In the rows, zero is written as 128.
The same turns and mirrors carry the whole set onto itself, and each row onto the other rows of its family. Which rows share a family with each named row? Give them in list order.
These 32 rows form 4 families of 8 rows each.
Z_52: [106 153 118 142 163 147 157 112 163 123 114 132 171 151 124  91 130 152
 117 118 120]
Z_6: [116 134 130 154 160  97 173 134 135 119 120 109 123 121  97  95 134 155
 128 105 128]
Z_235: [110 130 129 155 156 151 158  96 133 127 122 114 129 129 101 110 130 160
 128 157 163]
Z_353: [123 148 129 155 165 103 166 125 126 118 112 104 130 118  93 103 133 149
 145 109 122]
Z_358: [133 139 130 141 170 144 147 140 116 115  86 100 155 111 120 103 121 118
 106 133 135]
Z_957: [ 98 143 134 133 114 124 153 121 173 131 140 121 113 137 110 115 152 162
 135 125 131]
Z_214: [106 126 136 149 120 130 167 145 113 127 108  95 110 108 113 141 130 125
 132 137 154]
Z_195: [131 142 133 136 166 155 148 134 112 125  89 106 160 118 118 110 116 109
 111 134 132]
Z_785: [118 159 130 129 121 120 154 163 147 136 105  93 147 123 148 120 138 135
 123  97 122]
Z_766: [ 86 138 124 143 109 120 164 132 165 128 133 123 114 142 120 114 145 168
 136 121 135]
Z_712: [111 154 121 129 156 144 144 120 164 126 115 133 164 151 125  83 131 152
 115 118 112]
Z_868: [109 151 132 124 125 119 147 168 143 135 110 103 137 123 147 113 130 122
 117 101 109]
Z_561: [127 143 126 149 169  99 171 134 137 119 113 100 127 121  96  95 142 146
 125 108 132]
Z_501: [106 149 127 123 119 124 152 169 144 127 102 115 145 130 137 114 131 117
 118  98 104]
Z_72: [118 158 128 128 124 127 144 162 147 129 110 112 140 124 148 108 132 131
 125  93 105]
Z_5: [108 129 125 154 152 156 163  97 135 118 114 126 137 136  91 111 131 155
 130 154 158]
Z_107: [ 98 139 118 133 117 170 140 135 140 133 104 131 149 139 143 133 109 132
 129 155 140]
Z_187: [ 84 137 123 132 113 128 169 143 159 134 135 126 120 141 122 118 150 167
 137 121 146]
Z_205: [119 141 138 145 160 105 171 130 137 120 120  98 125 120  95  91 152 145
 118 100 126]
Z_134: [100 146 125 124 116 178 139 131 142 134 102 120 151 139 141 130 127 121
 120 150 137]
Z_757: [ 99 122 128 149 153 148 167 102 131 124 113 117 134 135  91 116 129 146
 123 163 162]
Z_290: [ 94 130 127 124 111 171 144 140 152 135 112 124 145 141 145 120 129 128
 103 146 146]
Z_304: [105 143 115 123 159 147 148 114 168 116 123 132 157 150 125  85 122 148
 115 115 120]
Z_845: [ 90 136 130 129 108 175 140 132 140 134 111 129 147 138 142 129 119 131
 122 148 134]
Z_374: [110 127 138 136 113 128 154 154 114 130 108  97 103 109 114 134 130 126
 128 136 146]
Z_379: [105 161 132 129 158 142 161 123 162 130 114 125 169 157 115  85 130 138
 115 120 110]
Z_966: [118 135 123 145 162 150 158 144 105 122  84 107 162 123 128 107 109 115
 113 129 136]
Z_236: [ 83 141 127 136 107 131 164 125 161 139 137 129 118 148 117 121 140 159
 140 121 131]
Z_314: [113 118 125 149 118 132 148 142 116 123 111 103 106 103 123 137 131 138
 134 136 157]
Z_285: [113 136 141 154 117 127 162 151 110 137 100  96 117 109 113 139 138 129
 132 141 146]
Z_642: [ 99 119 127 150 154 155 155 102 131 116 119 136 129 137  91 103 123 141
 125 159 145]
Z_529: [133 143 133 146 164 147 142 122 118 119  88 104 154 118 116 106 111 110
 110 134 120]

Which other rows belong to the same family as Z_561? Z_214, Z_195, Z_766, Z_712, Z_868, Z_5, Z_845
Which other rows belong to the same family as Z_966? Z_353, Z_957, Z_785, Z_290, Z_379, Z_314, Z_642
Which other rows belong to the same family as Z_358? Z_52, Z_6, Z_72, Z_134, Z_757, Z_374, Z_236

The same turns and mirrors carry the whole set onto itself, and each row onto the other rows of its family. Which rows share a family with each named row? Give them in list order.
These 15 rows form 3 families of 5 rows each.
Z_533: [137 121 135 141 124 129 117 145 104 121 147 150 104 122 153  87 127]
Z_233: [107 120 111 132 122 133 113 124 129 112 147 137 122 158 138 106 123]
Z_930: [147 145 139 138 137 114 134 163 102 147 141 138  91 102 122 118 139]
Z_782: [143 139 141 155 129 130 144 174  92 132 127 155  94 106 120 127 140]
Z_249: [148 126 143 133 126 132 141 155  96 141 123 137  82 100 130 124 130]
Z_370: [127 115 131 149 118 151 133 147 104 112 137 169 108 121 141  97 136]
Z_611: [ 99 136 106 134 134 108 111 137 118 114 142 121 125 149 107 151 100]
Z_43: [123 150 126 153 146 116 143 174 123 123 127 144 102 121  92 162 120]
Z_915: [122 147 122 133 151  97 135 169 125 131 143 132  99 115 100 153 105]
Z_162: [117 132 118 143 137 119 113 139 132 110 122 117 113 143 106 165  90]
Z_553: [136 105 133 134 118 151 123 126 113 116 134 149 102 114 147  99 117]
Z_572: [117 116 116 136 122 147 109 109 138 107 131 130 122 147 126 125 111]
Z_578: [103 120 111 149 117 152 118 122 120 101 137 151 131 150 121 119 127]
Z_104: [102 136 109 154 136 126 118 145 124 100 133 141 128 143  96 159 102]
Z_654: [135 138 133 135 144 113 142 169 127 133 120 126  84 117 107 161 106]

Which other rows belong to the same family as Z_233? Z_533, Z_930, Z_611, Z_915
Which other rows belong to the same family as Z_370? Z_782, Z_43, Z_578, Z_104

The same turns and mirrors carry the whole set onto itself, and each row onto the other rows of its family. Which rows share a family with each named row? Give them in list order.
These 16 rows form 4 families of 4 rows each.
Z_320: [127 134 124 122 156 127 131 169 122 146  95 119 118 110 152 129 136]
Z_356: [122 130 124 115 152 138 132 163 130 144  93 111 129 114 160 126 134]
Z_368: [126 130 125 104 160 121 124 154 114 152  97 129 119 123 154 132 133]
Z_294: [127 128 157 135 125 107 117 133 111 117 111 129 112 145 113 101 112]
Z_505: [113 108 125 106 143 124 123 110 117 118 158 127 146 128 111 124 121]
Z_703: [135 137 106 141 121 145 133 151 124 129 142  98 147 131 143 159 146]
Z_484: [121 123 131 132 134 118 109 101 136 123 155 128 140 126 101 127 128]
Z_765: [133 137 151 141 120  97 121 138 124 107 117 120 115 141 109  96 133]
Z_85: [136 141 107 138 117 140 132 139 112 130 136 115 151 149 141 163 151]
Z_706: [127 139 155 135 123 100 129 133 130 112 109 131 116 140 116  91 142]
Z_979: [109 114 128 126 143 116 115 110 135 106 153 113 137 118 108 115 126]
Z_313: [141 131  99 118 134 135 133 151 135 133 133 115 158 134 138 159 161]
Z_806: [141 137 112 137 119 142 139 159 136 127 131 106 155 132 143 158 150]
Z_49: [124 126 119 111 139 133 130 164 109 136  86 113 130 134 161 123 144]
Z_281: [131 140 153 132 117 104 125 132 114 130 111 136 117 154 112 101 148]
Z_404: [115 113 129 115 136 121 126 111 136 103 161 114 142 128 114 117 123]

Which other rows belong to the same family as Z_404? Z_320, Z_703, Z_706
Which other rows belong to the same family as Z_356? Z_765, Z_979, Z_806

The same turns and mirrors carry the whole set onto itself, and each row onto the other rows of its family. Which rows share a family with each named row? Give them in list order.
These 32 rows form 4 families of 8 rows each.
Z_27: [113 124 123 153 139  92 126 131  97 139 110 121 154 127 109 146 123 111
 118 124 134 120]
Z_825: [118 127 128 166 133 110 130 126  95 139 104 106 151 124 118 136 145 141
 122 102 143 117]
Z_451: [113  97  96 109 137  98  95 139 129 140 161 118 105 156 118 131 131 124
 151 117 144 141]
Z_283: [150 139 102 127 146 122 116 146 136 116 120 139 133 181 137 109 135 128
 147 142 136 111]
Z_653: [134 125 100 159 154 105 131 124 101 124 119 115 158 143 141 121 132 149
 120 114 179 127]
Z_542: [127 113  97 163 116 104 111 148  97 128 100 130 145 121 116 119 146 129
 116 124 147 110]
Z_264: [136 119 113 148 110  99 105 157 120 134 105 144 129 129 117 134 155 122
 149 120 110 106]
Z_106: [167 117  95 133 135 116 128 140 150 117 126 152 129 153 156 147 132 138
 131 128 152 129]
Z_538: [110 117 107 120 128 117 127 127 129 118 156  95 107 184 115 119 135 136
 142 105 152 129]
Z_722: [128 113 126 129  99 130 135 112 112 133 136 115 153 138 116 140 108  99
 135 111 148 154]
Z_710: [127 115 112 122 140 115 115 123 127 105 146 117 101 179 116 144 116 141
 149  97 141 136]
Z_846: [136  99 104 126 110 121 127 128 134  99 142 122 110 159 112 153 112 127
 129  98 158 136]
Z_486: [121 114 117 128  90 129 121 143 136 153 144 105 153 130 120 110 161 117
 161 112 139 129]
Z_583: [111 115 110 119 123 119 112 156 148 152 169 114 111 155 133 111 147 131
 156 114 138 125]
Z_492: [130 130 126 137 107 130 141 100 103 119 121 105 149 155 114 135 128 121
 149  90 154 146]
Z_394: [126 121 116 155 145 118 121 138 115 136 105  99 162 129 117 117 157 142
 119 126 145 105]
Z_718: [160 122 110 124 139 120 109 140 143 118 130 154 121 169 146 131 127 137
 156 130 122 130]
Z_907: [126 118  95 116 126 104 123 113 113 111 145 108 130 171 112 134 126 118
 159  93 175 147]
Z_951: [114 122 118 134 112  94 136 134 124 174 149 122 144 122 140 146 146 107
 146 116 139 143]
Z_65: [130 122  98 136  86 129 127 121 108 139 134 108 148 132 126 126 148 112
 146  97 177 145]
Z_823: [151 120  98 126 165 102 115 126 126 124 131 140 148 167 149 118 121 139
 145 139 153 140]
Z_315: [116 100  99 129  99 124  98 146 125 166 148 120 122 118 133 124 151 117
 140 122 146 142]
Z_114: [118 116 114 128  96 126 137 114 117 120 133  86 147 160 103 118 150 124
 147 102 153 135]
Z_864: [122 105 114 129 127 109 100 157 142 153 153 132  98 138 138 140 149 141
 152 112 122 125]
Z_698: [146 107  94 131 126 102  95 151 121 126 113 156 137 145 127 113 134 118
 140 151 123 124]
Z_733: [130 125 107 144 137 108 102 165 128 127 111 131 141 142 110 111 151 124
 144 133 124  92]
Z_988: [141 128 124 143 161 130 134 109 119 125 131 115 142 163 147 134 117 153
 130 112 154 141]
Z_694: [138 108 119 147 154 132 127 123 122 125 126 119 142 138 137 144 103 140
 101 124 159 133]
Z_440: [143 130  98 138 122  77 127 147 128 132 110 153 140 141 129 149 151 108
 148 128 127 115]
Z_365: [121 108  95 128 123  86 126 150 147 137 156 130 101 142 134 157 149 134
 141 102 147 127]
Z_522: [145 133 110 139 155 135 135 118 122 126 115 105 154 168 142 113 141 146
 123 135 156 126]
Z_726: [127 123 126 144  94 124 125 134 119 166 127 119 147 115 137 132 162 120
 152 106 134 136]

Which other rows belong to the same family as Z_583? Z_283, Z_538, Z_486, Z_394, Z_114, Z_733, Z_522
Which other rows belong to the same family as Z_440? Z_27, Z_106, Z_722, Z_846, Z_951, Z_694, Z_365
Which other rows belong to the same family as Z_718? Z_825, Z_264, Z_710, Z_492, Z_864, Z_988, Z_726

The same turns and mirrors carry the whole set onto itself, and each row onto the other rows of its family. Which rows share a family with each named row? Give them in list order.
These 18 rows form 6 families of 3 rows each.
Z_664: [106 159 125  98 118 109 135 128 118 136 137 118 149 139 120 133 147 106]
Z_174: [113  99 150 116 159 131 103 135 142 136 111 141 118 119 138 109 102  95]
Z_620: [112  97 148 107 153 128 100 133 139 142 118 139 116 125 142 104 111  93]
Z_459: [145 141 148 143 129 126 154 129 134 118 114 153 138 129 151 159 120 136]
Z_430: [117  93 154 113 154 134  97 139 137 135 121 143 116 121 137 111 107 103]
Z_411: [117 104 151 116 152 133  96 137 142 138 119 148 115 121 138 103 105  98]
Z_624: [117  99 153 115 156 137  99 133 140 138 119 140 121 124 145 105 103 104]
Z_633: [144 141 141 148 125 125 151 130 140 116 110 152 134 136 151 161 121 127]
Z_293: [102 153 127  95 129 105 130 135 118 132 140 118 151 141 114 128 143  99]
Z_298: [102 154 122  92 127 104 124 137 122 132 140 119 145 143 120 130 142  96]
Z_779: [100 153 123  93 122 110 126 135 121 134 139 113 146 147 124 132 141  99]
Z_238: [146 140 143 147 123 131 150 133 141 114 121 152 137 126 151 161 120 125]
Z_95: [105 154 125  94 124 104 126 139 128 136 144 119 146 143 120 130 150 101]
Z_158: [149 140 140 144 126 128 151 127 141 113 117 157 132 130 148 154 125 134]
Z_18: [145 144 143 143 127 125 150 128 139 117 115 153 132 132 153 162 123 134]
Z_252: [116 101 151 114 159 133 102 133 144 137 116 144 117 118 140 106 101 103]
Z_958: [ 93 153 125  98 125 111 128 140 121 130 142 120 145 140 118 130 150 101]
Z_566: [149 135 147 145 127 125 152 133 141 119 107 157 130 125 151 153 112 129]

Which other rows belong to the same family as Z_158? Z_411, Z_95
Which other rows belong to the same family as Z_620? Z_664, Z_566
Which other rows belong to the same family as Z_238? Z_430, Z_958
Which other rows belong to the same family as Z_624? Z_633, Z_293

The same turns and mirrors carry the whole set onto itself, and each row onto the other rows of its family. Which rows share a family with each named row? Give them in list order.
These 28 rows form 7 families of 4 rows each.
Z_99: [ 83 120 154 138  93 121 174 158 113 144 120 160 170 117 121 127 166 142]
Z_401: [101 110 162 137 105 118 186 147 105 144 101 158 139 117 107 125 159 114]
Z_968: [ 81 139 158 124 113 154 151 165 129 142 112 164 156 127 100 108 102 152]
Z_434: [121 140 148 146  93 134 169 136  95 123 139 155 111 146 130 122 154  98]
Z_163: [ 99 144 153 137 104 127 172 124  95 135 142 171 143 158 133 140 165 119]
Z_929: [117 154 145 133 105 163 151 144 137 111 150 143 127 137 122 109 112 123]
Z_822: [ 75 105 162 135 101 125 183 149  96 137  98 155 133 119 101 126 142 117]
Z_508: [ 98 165 155 139 100 171 141 156 107 124 153 156 131 151 129 110 110 129]
Z_579: [116 153 150 153 112 154 162 148 126 109 148 148 135 164 126 104 103 139]
Z_474: [ 79 118 158 135 117 137 149 149 152 149 131 153 147 132 113 118 109 160]
Z_478: [ 75 119 157 125 109 157 162 157 135 125 114 141 143 114  97 113 104 138]
Z_609: [ 95 130 146 144  89 135 170 136  82 121 131 156 104 150 123 123 142  99]
Z_798: [117 136 157 164 101 129 181 145  84 119 141 153 129 167 133 124 147 116]
Z_663: [ 87 129 148 139 104 150 158 154 151 145 131 156 159 119 128  85 128 152]
Z_473: [108 101 151 130 109 132 170 145  85 138  98 164 140 157 113 133 156 142]
Z_971: [ 94 132 156 129 107 131 159 167 114 121  93 156 155 125 110 115 121 171]
Z_197: [102 153 167 147 111 165 149 160 114 113 131 142 132 132 141  93 112 153]
Z_93: [103 153 147 139 115 157 156 121 132 136 154 168 131 160 140  98 127 129]
Z_783: [ 85 105 157 133 102 131 171 161  93 162  98 173 148 134 102 118 147 130]
Z_490: [ 96 144 141 134  96 168 150 143 121 108 148 143 114 145 119 109 104 120]
Z_630: [ 95 153 148 145 103 140 139 140 131 126 163 153 124 157 136 125 113 143]
Z_941: [ 76  98 166 150 106 112 168 151 115 163 118 158 140 127 122 127 150 139]
Z_588: [100 117 157 146 118 143 174 164 141 130 114 147 162 135 104 101 107 157]
Z_998: [101 131 154 148  90 147 161 152  72 145 138 164 122 157 131 120 155 106]
Z_232: [ 97 123 159 125 117 147 167 156 148 133 111 146 154 108  99 112 117 139]
Z_584: [100 100 164 157 107 118 193 161  99 140 106 153 156 138 111 121 151 134]
Z_384: [116 122 163 149 114 166 160 139  84 130 137 149 116 165 144 111 146 125]
Z_853: [ 92 132 157 159  91 115 158 142  94 140 150 158 117 151 144 134 154 122]

Which other rows belong to the same family as Z_929? Z_401, Z_434, Z_232
Which other rows belong to the same family as Z_490? Z_822, Z_478, Z_609
Which other rows belong to the same family as Z_971? Z_473, Z_197, Z_384
Which other rows belong to the same family as Z_588? Z_579, Z_798, Z_584

